128 stands for zero in the data rows.
Each row has a hidden score. How much does it go up from the first row of each pair to the second? 10 means little or no change, 20 a big rise and 0 a big fall. The score is a weighted sum of the row's numbers plus the product of two more (or one squared), each taken from its middle value.
(102 108 127 127 146 104 137 87 136 136 85 148 127 102 163 128 111 114 98
 154)
(163 139 124 111 93 185 112 164 87 86 159 94 146 133 87 127 172 144 128
 70) -> 10
(117 137 127 112 116 118 136 136 151 145 126 154 109 140 140 122 131 101 105
 132)
(132 141 127 123 107 149 114 141 94 129 160 107 163 146 132 150 128 174 136
 108) -> 2
(125 101 183 131 133 92 167 90 148 130 107 128 109 104 109 139 107 101 110
 152)
(145 168 127 124 92 154 83 188 119 158 163 79 122 163 112 109 149 133 103
 93) -> 7
(79 107 121 139 143 40 176 90 185 158 80 164 50 130 156 118 56 54 134
 199)
(138 122 133 132 109 132 129 131 116 115 152 128 133 109 104 154 139 133 156
 125) -> 11
(107 113 131 136 155 76 147 97 163 170 99 166 73 131 158 115 84 64 120
 175)
(118 134 81 103 157 107 127 110 163 151 100 168 110 135 166 97 111 120 112
 167) -> 8
(123 146 141 118 141 129 135 146 135 133 129 119 112 135 140 135 127 122 117
 115)
(118 122 126 132 120 140 126 123 108 114 135 129 136 114 122 123 127 143 130
 110) -> 11
(139 134 123 129 119 140 138 150 112 119 127 101 142 132 129 138 147 127 155
 125)
(105 169 104 114 146 114 99 132 156 162 118 171 114 137 144 111 101 115 112
 142) -> 12
(147 120 104 104 95 147 111 142 120 143 142 129 153 138 123 120 124 177 128
 126)
(118 119 120 74 121 148 116 132 115 105 134 119 130 136 109 144 130 166 123
 130) -> 9
(128 116 120 130 126 134 139 137 124 121 133 135 129 130 121 150 145 149 127
 119)
(109 132 105 129 147 129 137 118 145 137 121 134 125 138 151 112 122 121 126
 126) -> 8
(141 110 134 177 125 153 119 142 108 104 141 102 155 107 107 139 132 150 144
 128)
(91 98 142 188 167 76 154 89 162 161 102 160 125 136 166 118 72 87 105
 190) -> 11
(117 179 84 114 133 124 116 139 154 171 118 153 95 153 155 99 136 122 109
 137)
(116 68 125 102 154 104 157 78 130 154 99 128 157 132 147 132 118 122 116
 164) -> 17
(116 148 125 117 137 102 128 129 168 160 119 170 106 150 161 114 110 106 100
 153)
(110 64 127 99 167 108 163 60 113 93 72 150 148 98 114 156 111 150 135
 154) -> 9
(119 128 144 142 147 116 157 107 129 129 123 152 128 124 131 144 114 119 125
 136)
(113 158 106 133 158 99 130 132 170 157 108 159 111 129 156 96 125 90 118
 144) -> 9
(137 82 178 136 162 117 161 92 105 115 126 119 144 88 114 159 129 118 156
 134)
(132 101 125 127 148 131 114 109 93 115 118 130 160 113 135 160 144 146 138
 134) -> 4
(126 150 114 118 135 108 99 122 138 154 106 145 109 136 150 139 96 119 96
 148)
(140 114 134 124 99 141 116 136 102 111 136 108 148 135 107 146 124 150 140
 121) -> 12
(128 127 155 136 146 129 125 141 111 109 139 112 135 102 120 137 129 133 119
 120)
(102 168 98 136 142 108 123 133 157 147 117 144 102 146 153 99 134 109 117
 139) -> 10
(169 136 180 139 82 172 121 187 129 99 171 117 111 132 96 144 138 77 163
 62)
(91 111 140 112 99 142 129 144 122 92 134 137 110 130 82 128 130 78 167
 101) -> 7
(140 121 105 35 76 114 138 106 146 131 148 129 123 122 120 195 170 184 83
 96)
(85 140 119 110 125 119 115 135 137 160 121 140 118 133 150 120 132 140 130
 119) -> 2
(105 131 140 54 120 127 114 132 84 118 153 116 148 126 85 189 144 189 117
 119)
(155 148 142 103 72 144 108 159 100 135 171 82 138 127 104 142 146 138 136
 80) -> 10
(113 138 109 119 144 123 125 129 143 144 120 141 121 128 145 121 139 134 116
 139)
(136 138 112 124 142 108 121 113 159 151 100 144 126 144 163 113 118 124 114
 155) -> 9
(113 133 124 78 137 128 139 125 100 112 127 145 126 125 122 138 139 165 119
 120)
(98 164 94 117 119 121 97 140 148 182 108 151 116 169 149 91 131 124 80
 135) -> 14
(139 124 117 153 132 134 139 140 121 99 119 121 142 122 110 117 114 127 150
 116)
(101 151 130 134 133 97 122 142 171 179 122 154 98 135 169 102 131 90 111
 157) -> 13
(122 98 130 109 133 126 160 129 146 89 107 118 110 69 101 97 152 119 200
 122)
(135 160 155 119 74 151 70 181 125 138 176 94 85 166 96 116 148 128 123
 96) -> 8
(131 111 122 130 121 136 134 124 127 111 131 129 146 118 109 134 121 128 136
 128)
(177 164 154 101 75 153 75 161 108 163 181 69 142 116 92 158 167 191 116
 89) -> 9
(147 92 114 137 84 135 138 120 82 108 135 98 165 118 86 154 147 163 153
 118)
(120 155 101 119 130 123 124 137 139 138 143 147 112 152 129 126 138 119 129
 129) -> 2
(137 128 102 128 145 131 120 122 107 136 124 123 156 132 122 140 119 143 136
 125)
(108 161 100 127 146 110 117 123 178 148 98 162 112 158 165 104 120 112 106
 147) -> 9
(112 160 103 100 136 114 117 132 150 159 102 137 102 129 149 132 124 130 102
 143)
(137 118 117 139 127 144 128 142 119 101 129 94 147 112 110 136 142 136 141
 113) -> 10
(124 90 113 129 156 101 159 80 149 144 100 140 149 106 140 125 103 122 113
 157)
(141 136 135 144 136 136 121 143 107 100 158 137 145 140 110 127 124 156 123
 122) -> 6
(123 141 132 122 132 136 123 140 125 117 124 110 135 116 122 129 127 142 146
 126)
(123 130 151 158 149 146 135 149 125 107 146 114 135 120 125 132 125 132 146
 115) -> 10
(172 121 125 156 115 153 112 142 120 120 152 79 166 125 120 125 156 134 168
 101)
(126 96 140 121 144 117 138 103 106 119 122 121 152 110 127 155 143 148 133
 140) -> 6
(131 147 115 130 148 134 115 126 132 143 133 136 111 175 151 129 138 123 131
 138)
(147 110 161 146 118 132 126 134 106 99 155 109 151 100 97 162 116 137 150
 119) -> 13
(132 102 98 73 142 105 160 77 97 101 76 130 163 75 123 172 160 184 114
 152)
(108 141 150 96 130 139 138 127 125 111 118 141 117 123 124 156 168 168 121
 127) -> 11
(156 114 147 147 126 131 145 129 99 138 128 106 161 126 109 122 132 146 126
 134)
(173 168 205 118 58 191 77 200 139 117 189 69 79 155 94 105 174 71 154
 43) -> 9
(146 113 142 123 126 143 123 130 104 114 150 127 133 142 86 133 132 145 138
 120)
(136 150 115 146 98 157 99 168 119 158 155 103 145 176 135 138 167 159 105
 90) -> 9
(113 123 142 141 129 64 129 106 195 168 95 159 68 127 159 91 87 77 103
 161)
(158 143 135 113 78 174 87 172 129 153 162 81 144 160 110 135 160 135 105
 77) -> 12
(141 81 167 142 138 127 140 95 86 97 131 119 130 92 101 161 130 142 129
 139)
(124 100 148 135 129 137 158 115 102 89 150 120 147 103 100 156 139 116 154
 125) -> 8
(127 142 119 137 127 135 113 139 129 133 117 128 113 150 140 112 102 126 113
 125)
(119 62 136 119 161 111 152 75 112 108 111 125 159 100 140 150 120 149 119
 158) -> 16
(130 162 111 135 125 144 117 147 142 141 116 139 134 149 137 129 141 128 127
 120)
(144 140 107 135 109 137 115 135 127 121 145 127 137 126 132 130 147 155 127
 119) -> 7
(129 108 187 155 122 135 146 133 116 79 163 127 95 91 77 147 113 95 145
 127)
(122 138 135 145 144 141 127 138 122 114 153 123 110 117 109 135 114 128 135
 107) -> 4
(89 155 113 109 141 111 116 124 147 154 105 157 112 139 160 114 126 106 113
 139)
(114 107 137 138 142 114 144 115 117 127 149 128 135 108 116 130 120 126 136
 128) -> 11
(175 137 127 115 87 178 96 159 100 111 138 97 174 132 95 161 161 167 116
 67)
(105 146 131 120 133 113 135 131 144 136 115 138 90 130 130 104 113 98 146
 137) -> 9
(133 170 100 138 122 131 105 153 162 159 123 126 102 160 122 121 139 140 115
 118)
(124 122 116 146 114 138 120 128 122 107 110 140 144 113 128 132 135 148 138
 120) -> 10
(131 116 150 149 119 141 118 141 104 124 164 117 149 137 122 142 134 143 134
 125)
(133 140 114 129 126 127 118 138 123 126 134 148 117 133 120 119 108 122 117
 121) -> 9
(132 128 132 149 138 135 126 135 112 113 137 132 138 131 121 140 123 153 120
 119)
(132 130 132 126 122 145 114 133 123 119 142 123 135 120 126 130 99 128 138
 128) -> 11
(140 111 110 149 146 156 123 134 130 94 146 117 137 127 128 99 144 134 149
 104)
(98 142 118 107 146 107 148 114 165 159 109 140 114 152 165 91 126 117 109
 152) -> 10
(129 122 112 144 137 136 130 126 120 100 128 132 142 114 136 122 127 133 154
 129)
(128 110 102 139 130 136 125 148 110 121 139 128 130 126 127 109 124 116 133
 130) -> 11
(87 126 93 116 139 139 101 133 135 102 92 166 131 129 122 140 145 155 134
 121)
(114 123 109 102 136 138 153 128 111 110 133 135 141 128 130 134 143 139 111
 133) -> 7
(153 135 119 159 138 146 101 146 119 113 154 121 130 133 111 126 121 129 165
 115)
(168 86 122 145 110 151 135 111 78 83 152 95 160 105 85 189 162 132 152
 113) -> 14
(129 138 129 128 131 139 137 133 117 116 133 119 133 134 124 150 124 152 143
 127)
(129 119 160 132 127 115 150 115 118 129 133 132 116 125 107 112 120 119 128
 132) -> 14
(107 163 106 128 135 135 100 154 144 159 120 152 109 177 152 128 148 121 123
 134)
(142 133 151 123 105 139 139 138 105 116 162 106 141 131 115 128 127 162 143
 119) -> 7
(103 144 123 115 142 95 129 113 150 156 115 140 84 120 135 122 123 103 101
 153)
(148 135 124 144 124 137 130 129 103 103 150 107 137 140 121 143 114 131 126
 114) -> 8
(147 165 189 134 97 162 113 190 147 111 200 106 79 125 103 120 138 77 175
 76)
(173 153 164 102 73 174 115 174 114 104 153 71 138 164 92 125 162 100 131
 58) -> 2
(120 138 130 122 128 135 127 147 142 133 128 124 133 149 128 125 124 130 126
 140)
(85 145 93 69 119 140 82 114 140 112 100 168 141 145 147 164 147 205 110
 130) -> 18
(140 142 118 160 127 136 127 144 127 117 142 118 139 134 118 139 119 128 149
 130)
(146 131 152 220 78 139 133 174 139 140 174 78 146 128 138 89 131 82 155
 123) -> 14
(158 86 159 133 102 132 145 123 95 104 132 99 144 94 65 161 157 125 149
 114)
(129 127 136 139 129 129 130 137 133 113 142 122 145 116 138 116 135 141 148
 130) -> 3
(114 156 131 127 137 115 132 127 163 156 108 146 94 140 154 93 114 113 98
 142)
(141 124 121 143 118 143 122 145 104 118 138 120 137 126 107 128 135 127 135
 125) -> 10
(123 127 114 136 141 138 123 127 125 133 122 120 138 125 139 126 133 136 128
 119)
(107 108 114 116 158 143 131 108 134 74 108 159 140 156 125 123 123 128 118
 133) -> 13
(112 154 122 142 138 123 111 140 151 149 117 152 133 116 154 100 141 126 114
 138)
(142 115 120 113 128 146 134 131 96 112 163 124 138 130 120 127 148 155 155
 125) -> 10
(115 149 119 131 129 141 114 138 119 140 136 140 106 148 137 123 128 133 138
 118)
(126 119 120 132 125 144 122 126 122 112 139 118 135 128 121 144 135 136 132
 118) -> 10
(141 124 129 117 106 137 127 134 106 108 138 106 139 107 138 142 128 127 119
 121)
(142 131 101 147 125 134 121 133 106 117 150 127 152 132 130 136 116 104 142
 122) -> 11
(115 169 112 122 137 116 101 123 155 168 123 150 114 139 148 100 126 111 118
 145)
(101 111 118 174 196 156 122 87 156 81 82 156 155 129 152 88 107 107 163
 157) -> 9
(151 116 154 147 110 133 133 134 105 110 149 106 157 131 98 150 102 171 143
 125)
(116 112 103 105 174 115 143 98 130 140 80 142 134 140 151 116 130 123 124
 146) -> 13
(116 170 110 135 153 122 118 136 150 156 122 152 105 146 134 102 142 115 100
 132)
(148 123 152 130 92 144 133 130 112 118 139 95 136 142 105 140 128 121 116
 127) -> 10
(175 159 165 122 67 147 87 168 97 136 180 67 116 140 89 170 152 165 111
 78)
(116 113 123 146 148 82 147 97 149 152 81 151 91 117 156 115 111 99 121
 162) -> 15
(118 118 115 139 135 142 115 147 121 118 152 132 132 136 142 143 125 117 139
 115)
(134 126 135 128 128 135 113 120 116 125 148 131 132 115 129 129 125 163 118
 124) -> 9
(131 131 141 110 119 130 149 128 120 112 124 125 131 116 108 133 139 130 135
 119)
(103 114 107 143 174 87 144 100 166 166 103 162 121 131 167 102 90 100 112
 148) -> 10
(134 88 173 138 115 128 141 130 95 86 143 84 139 87 83 173 102 130 156
 118)
(70 169 121 107 100 80 94 127 144 181 106 164 92 163 199 88 119 134 113
 175) -> 8
(132 125 131 139 139 138 110 131 107 113 151 110 128 126 109 133 143 127 124
 122)
(112 92 85 133 168 97 135 92 158 164 68 160 123 134 178 117 130 133 104
 171) -> 13
(127 94 152 124 134 130 141 103 110 90 143 100 164 106 126 154 124 143 136
 120)
(149 124 139 127 125 132 135 132 137 114 143 128 144 127 114 136 136 121 137
 129) -> 11
(138 101 105 146 143 157 109 127 114 100 127 132 152 130 143 115 135 153 150
 106)
(100 133 109 103 100 38 143 100 175 182 97 165 71 114 162 91 85 105 110
 174) -> 10
(136 134 138 126 115 143 117 143 114 111 136 101 138 126 118 136 123 134 143
 116)
(126 145 129 135 127 138 139 132 114 115 173 115 157 124 126 131 137 118 115
 128) -> 11
(150 130 128 206 173 163 100 129 128 91 135 110 165 170 150 87 126 144 150
 141)
(140 140 141 154 104 140 139 138 126 116 127 118 129 126 130 122 128 148 142
 124) -> 10
(122 86 137 133 170 91 150 92 126 119 79 116 139 85 132 140 100 118 123
 159)
(109 105 113 114 158 94 140 79 149 137 95 141 120 110 156 140 116 119 115
 168) -> 2
(126 151 115 141 137 144 119 145 138 121 132 129 126 148 116 116 120 117 132
 127)
(112 169 111 105 131 110 103 135 161 175 120 166 119 155 171 97 122 118 101
 150) -> 12
(105 127 133 201 188 64 152 100 210 176 122 194 52 156 197 97 45 64 123
 202)
(90 203 115 110 117 106 69 143 145 194 109 165 115 198 185 82 127 117 95
 169) -> 11
(102 108 92 110 153 97 129 91 149 160 93 147 121 102 158 127 102 129 112
 169)
(126 94 164 143 119 120 147 107 126 117 126 134 153 108 127 129 115 116 136
 140) -> 13
(145 105 122 144 131 131 124 134 103 115 139 118 137 124 126 145 133 125 150
 131)
(143 127 140 149 146 136 124 131 115 108 141 122 148 126 118 133 127 129 136
 120) -> 7
(139 113 101 159 140 149 136 145 133 121 135 145 140 126 143 89 148 115 151
 106)
(145 131 130 136 104 148 131 140 120 99 132 113 153 136 107 152 126 129 135
 115) -> 9
(126 134 133 131 128 135 121 149 109 122 144 119 131 126 117 122 123 134 128
 123)
(122 120 100 102 150 117 146 105 128 141 123 122 125 106 141 131 117 144 91
 145) -> 8
(109 140 120 135 130 134 133 126 126 137 139 120 126 102 138 118 136 144 123
 127)
(129 74 147 130 150 95 164 81 137 133 118 121 166 86 148 162 121 136 126
 166) -> 16
(140 135 121 146 116 152 106 137 111 106 150 113 157 139 117 129 144 123 131
 110)
(124 119 126 135 144 135 114 139 125 126 145 124 131 126 136 141 115 141 140
 120) -> 9
(115 125 145 123 140 119 131 112 106 149 125 109 159 114 150 142 125 145 128
 140)
(123 168 107 92 120 109 112 131 164 164 102 161 100 159 172 90 133 123 109
 137) -> 6
(85 85 128 95 162 129 159 80 131 64 89 170 106 87 108 120 133 96 171
 133)
(92 153 90 117 132 38 125 125 220 198 95 192 60 144 200 34 103 98 83
 191) -> 9
(146 127 147 161 124 144 109 155 113 141 174 96 145 122 91 126 133 123 146
 111)
(82 154 93 104 88 50 136 117 170 196 110 158 62 114 176 92 115 104 99
 167) -> 8
(99 195 123 112 105 100 84 135 151 187 106 161 105 182 167 79 152 99 110
 163)
(102 83 102 138 218 141 172 90 164 56 66 189 107 106 127 118 131 118 169
 145) -> 8
(158 120 144 206 103 137 122 164 124 141 143 95 132 133 126 114 135 101 155
 114)
(113 127 147 124 152 124 130 126 134 135 135 123 157 103 130 113 126 130 121
 126) -> 4
(127 114 140 145 117 136 136 130 120 109 142 120 141 130 110 119 131 131 139
 136)
(96 175 112 103 120 106 119 140 163 161 118 139 106 146 143 101 135 117 117
 135) -> 10
(113 162 124 134 138 124 127 130 127 139 115 144 116 129 150 106 137 129 124
 137)
(132 173 116 134 145 120 127 131 168 164 129 149 111 154 157 91 138 110 99
 140) -> 12
(137 128 141 160 135 132 114 116 98 116 165 108 140 120 123 132 117 136 146
 125)
(125 106 156 135 106 151 141 126 99 117 130 120 129 119 117 146 137 126 147
 110) -> 10
(176 170 123 121 76 188 84 170 103 114 153 90 159 154 98 120 184 148 107
 68)
(119 121 143 127 143 118 137 113 127 126 132 120 155 107 140 132 135 125 145
 131) -> 12
(134 140 112 103 90 152 118 146 111 116 128 111 158 160 108 121 139 151 129
 110)
(123 114 132 138 127 129 150 135 124 114 142 118 110 146 103 132 116 134 138
 125) -> 9
(123 108 137 115 149 114 127 110 122 121 128 117 142 100 119 138 116 142 116
 141)
(111 101 103 133 171 79 153 81 163 162 83 170 98 119 155 117 61 112 141
 189) -> 13
(136 76 108 121 168 101 142 63 126 130 72 143 170 111 155 153 116 152 96
 167)
(138 126 137 130 114 140 140 135 113 115 148 119 145 128 124 126 134 159 122
 122) -> 4
(150 103 145 101 112 135 104 108 98 107 132 111 169 122 95 168 127 160 146
 131)
(134 127 135 168 126 145 133 146 118 108 148 124 140 136 122 101 96 104 141
 115) -> 7
(120 121 154 121 144 119 134 130 113 125 145 130 136 117 119 156 132 118 126
 137)
(78 87 116 84 164 129 182 77 142 44 52 188 92 99 129 119 137 90 150
 128) -> 13
(140 125 123 145 137 142 130 119 123 120 126 144 145 133 138 138 120 143 114
 123)
(104 108 129 113 151 102 117 85 117 133 99 132 126 123 142 106 128 123 108
 148) -> 15
(142 136 102 113 88 143 137 155 135 128 131 115 125 126 118 126 106 115 141
 104)
(117 132 140 145 136 87 145 110 153 144 111 134 96 122 149 100 112 103 128
 139) -> 10
(143 95 105 140 132 133 136 134 131 108 84 136 123 125 131 98 131 108 155
 128)
(127 139 149 140 127 133 122 134 117 116 130 124 142 123 115 124 142 125 125
 113) -> 6
(127 138 147 139 129 138 121 143 124 108 138 122 118 135 119 120 133 152 127
 119)
(155 135 131 124 111 130 128 145 139 132 132 137 121 121 121 121 114 110 130
 129) -> 13
(127 122 129 148 134 141 137 125 121 105 133 133 140 134 118 106 119 126 137
 121)
(141 121 90 81 74 128 148 126 131 118 103 125 134 105 121 145 132 188 112
 108) -> 10
(159 103 123 121 100 138 127 118 83 98 142 111 161 101 112 172 144 183 140
 136)
(131 98 103 158 147 143 128 118 100 94 133 116 151 128 142 134 142 151 143
 124) -> 10
(146 132 128 132 138 135 142 141 122 111 121 130 137 127 124 142 120 128 150
 117)
(110 182 123 115 133 126 103 142 134 163 111 145 104 160 151 103 126 106 110
 139) -> 11
(155 131 117 120 125 141 136 148 119 128 148 113 145 138 127 106 137 109 133
 117)
(119 112 144 127 133 109 142 116 135 112 127 122 132 120 104 136 138 131 132
 134) -> 10
(175 180 190 104 68 190 64 198 137 114 196 82 95 157 95 124 198 83 156
 40)
(135 128 113 140 125 141 131 142 104 117 138 112 140 145 116 141 135 133 125
 120) -> 2
(106 119 121 130 155 88 153 106 172 154 110 167 83 125 161 97 96 99 103
 167)
(133 123 158 147 100 145 134 133 93 120 155 125 146 135 119 125 125 124 139
 125) -> 12
(131 130 143 134 128 133 150 122 135 103 129 126 129 116 124 136 124 128 129
 130)
(130 119 154 135 129 123 132 127 127 125 126 125 113 126 121 118 110 150 134
 130) -> 10
(159 127 143 111 93 182 128 149 107 81 146 81 160 120 89 137 168 153 147
 78)
(121 110 109 120 163 122 107 100 121 139 111 125 152 123 149 126 129 142 107
 137) -> 12
(128 140 124 139 106 134 139 133 124 122 150 124 145 126 139 127 137 146 136
 124)
(150 113 131 148 129 135 151 136 123 105 144 125 152 131 119 133 118 127 142
 122) -> 10
(152 133 126 116 95 146 140 138 117 121 132 114 151 152 113 132 131 133 151
 107)
(124 151 135 114 130 141 140 135 125 132 129 124 134 131 138 129 130 134 134
 119) -> 8
(138 112 143 120 114 123 120 134 96 108 138 114 146 114 96 155 122 128 132
 133)
(121 116 131 152 134 136 118 140 127 107 138 113 126 120 126 121 123 129 142
 121) -> 8
(131 78 128 138 173 130 143 89 101 114 105 136 175 103 118 128 128 147 115
 149)
(141 127 141 134 118 141 125 147 103 99 152 120 150 138 127 130 135 146 134
 117) -> 2
(141 139 100 131 110 143 119 151 124 117 128 134 113 153 145 130 133 136 138
 115)
(131 120 145 146 141 129 126 119 109 131 129 123 139 105 128 126 147 145 151
 124) -> 18
(113 110 132 131 148 106 163 96 166 146 103 142 94 106 138 129 104 104 113
 155)
(117 137 74 87 125 167 112 151 124 118 105 132 122 158 104 119 138 156 127
 126) -> 11
